In the data rows, zero lies at 7.5, halfway between 7 and 8.
Some points, each followed by its number:
array([8, 8, 7, 5, 6, 6, 8, 8, 8, 4, 7, 4, 5, 8, 11, 9, 6, 9,
       10, 6, 6, 7, 5, 8]) 0
array([8, 5, 4, 9, 9, 13, 7, 11, 9, 5, 7, 8, 8, 4, 9, 7, 9, 11,
       10, 10, 7, 7, 7, 6]) 1
array([8, 7, 7, 7, 8, 6, 8, 5, 7, 9, 8, 9, 9, 6, 5, 9, 8, 7,
       9, 5, 9, 11, 8, 7]) 2
array([8, 11, 14, 9, 11, 10, 11, 10, 8, 8, 5, 5, 5, 9, 7, 6, 10, 8,
       8, 6, 8, 14, 6, 10]) 3
array([8, 10, 7, 7, 9, 7, 7, 7, 13, 8, 6, 5, 5, 11, 9, 9, 10, 9,
       8, 8, 7, 7, 3, 6]) 4
array([6, 10, 10, 10, 11, 9, 7, 11, 6, 5, 4, 5, 6, 7, 8, 7, 12, 10,
       9, 9, 5, 8, 6, 9]) 5
array([4, 5, 9, 4, 4, 8, 8, 6, 6, 7, 8, 9, 8, 4, 11, 8, 4, 4,
       6, 5, 6, 10, 9, 11]) 6
array([7, 6, 7, 6, 7, 10, 9, 6, 5, 7, 10, 10, 6, 4, 7, 7, 4, 6,
       9, 6, 7, 9, 8, 8]) 7
array([6, 7, 6, 7, 9, 7, 7, 10, 8, 6, 4, 7, 5, 6, 10, 4, 8, 8,
       9, 9, 7, 5, 5, 8]) 8
array([5, 7, 6, 8, 8, 6, 5, 9, 7, 8, 8, 10, 8, 6, 6, 4, 8, 5,
       4, 10, 10, 7, 10, 8]) 9
array([4, 5, 6, 5, 4, 10, 6, 7, 8, 6, 9, 8, 6, 4, 10, 8, 5, 6,
       7, 7, 8, 6, 9, 10]) 10
array([9, 6, 7, 5, 5, 8, 9, 5, 6, 7, 10, 8, 8, 7, 8, 8, 5, 7,
       8, 6, 8, 10, 8, 6]) 11
array([8, 7, 8, 6, 7, 9, 5, 3, 4, 10, 9, 9, 9, 8, 5, 9, 6, 7,
       8, 5, 7, 12, 7, 7]) 12
array([8, 7, 9, 9, 7, 7, 9, 6, 8, 10, 8, 8, 7, 10, 4, 7, 8, 7,
       5, 9, 11, 7, 9, 7]) 13
array([6, 11, 7, 7, 8, 6, 10, 10, 8, 9, 3, 2, 6, 10, 10, 7, 10, 7,
       7, 4, 8, 10, 6, 11]) 14
array([13, 7, 9, 11, 10, 10, 14, 9, 7, 6, 7, 7, 10, 9, 8, 8, 10, 10,
       8, 10, 5, 6, 7, 5]) 15
array([6, 9, 10, 8, 8, 7, 7, 7, 6, 10, 9, 9, 9, 8, 4, 6, 7, 5,
       5, 8, 9, 8, 10, 9]) 16
array([4, 6, 11, 7, 5, 6, 6, 9, 7, 7, 8, 9, 8, 5, 8, 6, 6, 6,
       7, 10, 7, 6, 10, 9]) 17
array([6, 9, 6, 7, 8, 5, 9, 10, 9, 5, 6, 5, 9, 8, 10, 7, 9, 8,
       8, 9, 8, 5, 6, 8]) 18
array([9, 7, 6, 9, 8, 6, 9, 10, 7, 2, 7, 6, 10, 5, 10, 8, 6, 10,
       10, 9, 7, 5, 8, 7]) 19
array([3, 8, 8, 6, 6, 7, 10, 5, 9, 12, 9, 11, 5, 6, 8, 5, 5, 1,
       5, 5, 7, 6, 9, 9]) 20
array([6, 8, 9, 7, 8, 7, 9, 5, 9, 10, 8, 9, 7, 9, 4, 7, 8, 6,
       4, 6, 10, 7, 9, 7]) 21
array([9, 4, 9, 8, 8, 5, 8, 6, 5, 6, 10, 10, 7, 5, 7, 7, 8, 9,
       7, 9, 8, 7, 9, 4]) 22
array([7, 10, 5, 9, 10, 9, 6, 10, 9, 7, 5, 5, 5, 7, 9, 8, 10, 8,
       9, 6, 8, 5, 5, 8]) 23
array([8, 9, 8, 10, 10, 7, 5, 12, 4, 5, 6, 5, 7, 8, 8, 8, 11, 11,
       9, 10, 7, 7, 6, 7]) 24
array([12, 10, 8, 10, 10, 10, 7, 7, 11, 9, 7, 7, 7, 12, 6, 7, 9, 7,
       6, 9, 7, 8, 6, 6]) 25
array([10, 8, 11, 8, 8, 7, 7, 4, 8, 7, 9, 9, 6, 9, 5, 8, 7, 8,
       8, 8, 7, 8, 8, 6]) 26
array([9, 8, 8, 8, 11, 8, 7, 9, 6, 5, 6, 6, 6, 8, 9, 8, 10, 12,
       10, 9, 8, 5, 4, 7]) 27
array([9, 10, 8, 8, 10, 8, 6, 9, 8, 8, 5, 4, 9, 11, 8, 8, 10, 9,
       8, 6, 10, 10, 3, 8]) 28
array([9, 8, 6, 8, 9, 8, 6, 8, 5, 6, 8, 6, 9, 7, 7, 10, 9, 11,
       12, 7, 15, 6, 6, 5]) 29
Which point above is nearest to each new point? Its number follows each.
array([10, 9, 8, 9, 9, 6, 5, 8, 6, 7, 6, 7, 4, 9, 7, 7, 6, 8,
       8, 7, 7, 6, 7, 7]) 26
array([7, 3, 5, 5, 6, 6, 5, 6, 12, 7, 10, 8, 5, 4, 8, 9, 6, 8,
       7, 6, 8, 7, 8, 7]) 10
array([5, 7, 7, 6, 7, 7, 11, 8, 5, 6, 7, 7, 5, 7, 10, 8, 7, 9,
       10, 7, 8, 10, 5, 9]) 0
array([9, 7, 9, 7, 6, 10, 7, 7, 5, 6, 10, 7, 14, 6, 10, 13, 7, 9,
       9, 7, 9, 8, 7, 6]) 11
array([7, 5, 9, 8, 4, 5, 5, 7, 10, 6, 10, 8, 5, 6, 6, 8, 4, 7,
       6, 9, 5, 8, 12, 9]) 17
array([7, 6, 8, 4, 4, 8, 4, 4, 7, 8, 12, 9, 7, 9, 7, 10, 4, 5,
       6, 7, 7, 6, 9, 5]) 11
array([9, 9, 7, 9, 9, 7, 4, 11, 6, 6, 5, 5, 7, 9, 8, 7, 11, 10,
       9, 11, 8, 7, 5, 5]) 24
array([6, 4, 9, 7, 6, 6, 7, 7, 8, 8, 9, 12, 9, 4, 6, 5, 6, 6,
       6, 9, 5, 5, 11, 8]) 17
array([7, 6, 5, 6, 5, 10, 7, 7, 6, 7, 10, 9, 12, 6, 8, 6, 5, 7,
       7, 9, 8, 6, 9, 5]) 11
array([9, 7, 9, 8, 9, 6, 6, 11, 4, 4, 7, 7, 9, 7, 8, 6, 8, 10,
       9, 12, 6, 6, 6, 5]) 24
array([2, 6, 6, 6, 6, 9, 8, 7, 6, 7, 8, 8, 6, 5, 8, 7, 7, 6,
       6, 7, 7, 7, 9, 10]) 10
array([9, 9, 6, 6, 9, 6, 8, 8, 8, 5, 7, 6, 5, 7, 11, 9, 8, 10,
       11, 8, 5, 12, 3, 3]) 0
array([10, 8, 6, 12, 7, 5, 8, 8, 6, 8, 8, 7, 11, 11, 5, 9, 8, 8,
       5, 9, 7, 6, 10, 8]) 13
array([9, 11, 6, 11, 10, 7, 6, 9, 10, 7, 5, 6, 8, 8, 8, 7, 10, 8,
       9, 8, 7, 5, 8, 8]) 23
